In the data rows, the value 128 means zero.
Some points, one per row:
[101 124 137 149 131  83 120 107 147 123 142 138 106 119 100 129 134 132 104 111 118 183 219 120]
[107  89 168 125 105 114 108 152 136 119 156 113 140 134 126 139 136 138 124 119 116 133 106 137]
[ 95 106 128 119 105 101 101 138 109 176  98 116 110 126 126 133 132 128 113 142 141 130 114 103]
[ 97 114 131  99 137 162 151 171 207 145 147 132 127 124 135 122 103  99  90  98 102  97 120 117]
[136 173 138 121 118 113 122 106 119  93 100 102 122  94 123 120 145 112 153 194 169 122 116 110]
[111 115 128 139 186 143 151 159 108  94  85 157 132 129 129 130 124 121 138 115 134 147 124 116]
[143 109 147 128 114 110 132 133 138 140 123 110 119 120 159 151 142 136 134 109 113 110 108 111]
[140 165 132 112  94 105  90  90  93 106  99 111 119 113 111 122 121 151 122 161 131 110 129 102]
[141 179 131 133 119 126 115 117  92 233 131 136 124  95 108 132 172 237 149 172 169 123 108 119]
[ 77  90 112 117 143  93  98 123 115 105 143 144 116  89  91  88 105 107 103  96 113 132 166 152]
[141 182 147 140 163 124 109 133 128  95 122 116 135 135 127 157 121 182 127 174 179 131 146 150]
[152 146 147 108 148 116 127 116 130 104  93 102 112 114 153 109 121 186 145 137 186 151 161 151]
[152 164 136 131  96 133 128 129 116 129 122 116 102 146 120  87 120  89 101 142 140 169 174 130]
[114 117  89 139 104 183 112 100  89 144 165 157 140 132 141 117 140 114  93  99 109  98 110 117]
[145 133 135 156 138 130 106  92  94  73  93 105 129 186 164 123  90 156 155 143 149 134 116 117]
[ 86 146 123 113 142 130 137  88 137 134 117 136 149 195 134 114 122 119 137 114  98  90 104 121]
[126 118 102 129 132 119 105  86 140  96 118 131 128 117 123  90 102 102 105 115  98 103 111 106]
[ 92  99 123 132 118 146 134 141 172 138 154 142 121 117 101 100 115  86  97  94  98 112 119 147]
[ 94 117 123 120  98  96 114 122 144 164 143 123 120 107 123  93 148 107 143 142 111 138 118 117]
[141 110  98 107  99 102 138 113 127 156 187 122 109 100 113 213 159 160 149 130 116 145 145 130]
[ 90 120 112 126 125 114 111 129 129 115 138 131 133  94 154 123 125 117  97  99 110 114 129 127]
[105 108 101 127 149 169 158 120 139  87 112 152 118 118 110  90 107 121 120 127 125 123 139 134]
[185 135 136 129 113 139 166 133 120  95 128 127 130 123 117 123 157 130 124 135 157 175 166 129]
[104 153 122  88 133 122 111 115 134 163 143 187 146 148 147 147 148 115 105 104 116 103 106 113]
[195 204 150 111 109 108 160 103 123 173  95 126 120 123 120 145 170 149 216 147 162 197 152 185]
[129  99  91  82 103 119 113 104  75  69  98 124 166 144  97  83  97 124 140 124 104  97 103 125]
[138 123 161 170 160 118 122 107 137 184 155 132 126 100 120 120 134 128 115 152 151 109 169 145]
[138 153 124 118 103  94 109 110 162 127 105 119 113 115 102 155 157 127 119 119 141 157 124 138]
[113 139 135 153 151 166  99 141 187 174 149 154 138  87 148 142 130 137  86 120 122 170 124  82]
[113  99 111 116 112 159 137 142  78 111 125 119 127 123 124 125 121 120  98 103 130 125 128 140]
[136 143 138 172 166 151 134 105 120 104 108 121 171 143 143 130 134 120 104 138 126 127 108 112]
[ 96 113 108 141 111  96 152 139 135 106 144 128 116 138 102 212 111 113 110 140 167 144 191 156]
[121 107 143 129 122 117 156 137 134 156 145 144 124 125 111 157 147 125 112  99 106 119 134 142]
[125 148 122 109 131 115 131 151 205 118 145 115 132 121 141 114 191 112 135 114 115 135 136 123]
[160 132 154 119 140 120 143 111 104 117 106  96 106 141 148 166 155 121 136 128 144 169 139  91]
[113 105 105 108 142 174 122 160 147 128 137  88 129  99 107 137 153 193 142 112 134 136 177 120]
[119 147 119 117 111 114 128 135 186 151 125 113 126 133 155 132 106 132 159 128 147 117 163 140]
[216 154 131 128 128 107 108  93 117 107 120 139 141 169 128 104 160 124 157 110 102 112 122 120]
16 more points follow, each with its number after it:
[144 131 138 129 133 135 150 131 197 189 111 109 100 102 150 153 118 111 122 103 111 118 109 126] 0
[107 134 103 106 147 135 143 128 120 154 157 135 147 141 107 100 109 105 110 117 121 115 125  95] 1
[108  99 107 100 126 162 168 168 178 135 127 135 137 162 128 127 108 112 131 116 129  98  99 107] 2
[ 72 141 141 136 130  89 110 113  84  95 108 141 142 150 132 140 131 112 107 123 125  98 114 123] 3
[141 135 121 107 119 127 141 133 102 129 148 139 118 115 103 121 120  62 158 159 140 149 122 110] 4
[162 123 116  96 102 108 133 111 116 121 111 149 127 122 123 114 106 114 127 138 124 104 111 119] 5
[175 121 147 139 104 153 113 178 157 145 127 151 123 116 101 144  96 206 145 158 129 145 164 146] 6
[117 129 145  96 142 143 101  90  86  85  95 107 139 124 120 156 102 134 126 131 140 107 130 124] 7
[121 116 101 136 152 124 180 148 130 107 143 152 105 113 130 115 121  96 109 101 103 113 132 137] 8
[124 104 136 199 151 117 139 121 133 162 155 111 132 195 182 164 155 170 148 135 148 136 145 134] 9
[122 131 130 139 139 134 147 143 135 159  97 102 110 125 122 142 111 113 116 150 139 144 120 132] 10
[118 117 112 146 118 166 144 180 123  82 131 126 109 109 102 117 121 102 100 116 121 133 140 128] 11
[110 123 101  91 137 155 136 161 177 106 169 121 184 131 133 103  99 112  99  97  94  88 100 110] 12
[115 103 111 118 113 134 120 122 101  73 118 125 149 119 156 135 161 118 107 101  97  96  96 121] 13
[162 138 121 117 137 125 149 122 113 114 118 132 124 108 148 135 134 102 137 147 144 148 174 194] 14
[200 144 144 164 126 127 103  96 115 116 165 138 131 114 153 125 140 104 211 152 136 123 117 134] 15
Which three of these numbered points are nearest to each point below, looking only along the 3 directions in which the first points spread most? Their numbers follow each, nearest first.
[135 141 121 109 118 143 124 144 120  80 111 122 156 105 135 110 119 130  90 112 109 103 112 150] > 3 13 5
[117 114 107 110 103 141 165 162 107 116 100  98 114 122 127 137 123 157 152 130 138 116 137 107] > 4 10 5
[102 108 128 155 189 174 181 179  80 109 128 108 175 186 137  85 107 105 113 101 103  88  90  99] > 13 3 12
[133 111 122 125 125 142 128 162 138 127 139 134 144 146 132 131 108 134 145 127 116  98 104  99] > 1 5 2
[105 131 159 148 157 119 154 176 152 123 103 133 108 114 147 133 111  86 108 115 126 137 150 159] > 11 8 10
[111 123 139 181 112 132 151 123  42 125 148 152 129 133 163 156 134 130 162 129 119 125  94 110] > 5 4 3
[135 126 111  99 159 115 138 140 229 185 163 145 107 122 107 130 148 113 124 113 112 147 100 192] > 0 10 9
[174 191 114 117 146 109 104 110 178 203 127 118 127 160 123 121 118 212 104 127 193 117 136 160] > 9 6 15
[148 119 153 131 106 102 124 137 143 131 160 108 110  82 139 126 118 118 110 112 127 151 132 164] > 10 6 4
[112 127 116 131 116 109 144 127 197 175 166 145 117  99 126 132 119 112 113 110 123 117 129 124] > 0 2 1
[118 119 127 108 134 138 141 132 157 111 130 120 127 169 131 111 109 105 113 103 112 107 133 123] > 8 2 1
[177 141 202 159 125 107 130 141 140 231 129 112 105 101 184 139 170 149 119 150 151 130 131 111] > 9 6 0
[157 117 119 128 123 159  93 135 136 200 156 158 135 107 123  93 149 118 112 129 114 124 120 135] > 0 1 2
[ 94 128 126 190 149 113 136 166 175 185 159 129 125 145 118 109 140 103 112 111 115 130 125 115] > 0 2 1
[134 138  85 110 116 139 133 127 122  93 136 119 123 114  99 102 127 143 152 149 112 145  82 123] > 5 3 4
[104 138 122 115 102 111  87 116 155 131 141 123 123 138 133 147  94  90 146 126 122 121 113 102] > 1 2 4
[122 138 149 153 135 123 121 121  95  89 116 108 136 135 105 157 159 148 111  94 135 138 127 161] > 4 10 14
[147 159 166 136 125 114 111 128 145 159 131 134 145 197 156 180 132 144 125 190 128 138 130 131] > 9 15 6
[ 96 103 138 127 137 218 124 149 130 182 113 134 126 162 120 126 123 129 127 138 148 104 101 119] > 1 2 0
[110 112 107 111 107 142  82 139 156 102 116 142 140 104 131 117 120 103 134 122 117  97 105  98] > 1 13 2
[120 137 197 196 171 192 157 175 223 168 119 109 106  98 172 114 127  90 108 115 146 131 131 125] > 0 10 8
[128 145 141 114 170 139 145 138 160 122 159 130 120 116 138 126 183 207 134 134 156 151 131 127] > 9 6 10
[123 158 114 134 110  99  96  84  95  94 116 131 135 132 128 169 185 232 213 167 134 134 138 107] > 15 9 6
[104 111  99 113 150 144 190 175 180 137 152 124 132 134  94  80  86  98 109 115 103  89  90  94] > 12 2 1
[165 131 124 106 110 129 119 128 185 113 119 127 121 135 176 130 116 161 119 130 132 123 109 109] > 4 10 5
[178 152 155 124  88 107  96  90 135 137 103 129 120 132  84 133 152 171 146 106 183  85 100 157] > 15 9 5
[118 128 137 154 145 161 102 113 141 114 162 185 149 169  88 175 144 124 110 107 100 112 111 113] > 1 2 13
[187 116 137  99  98 151 130 122 114  99 105 125 129 154 146 131 181 158 138 144 132 176 179 170] > 14 6 15
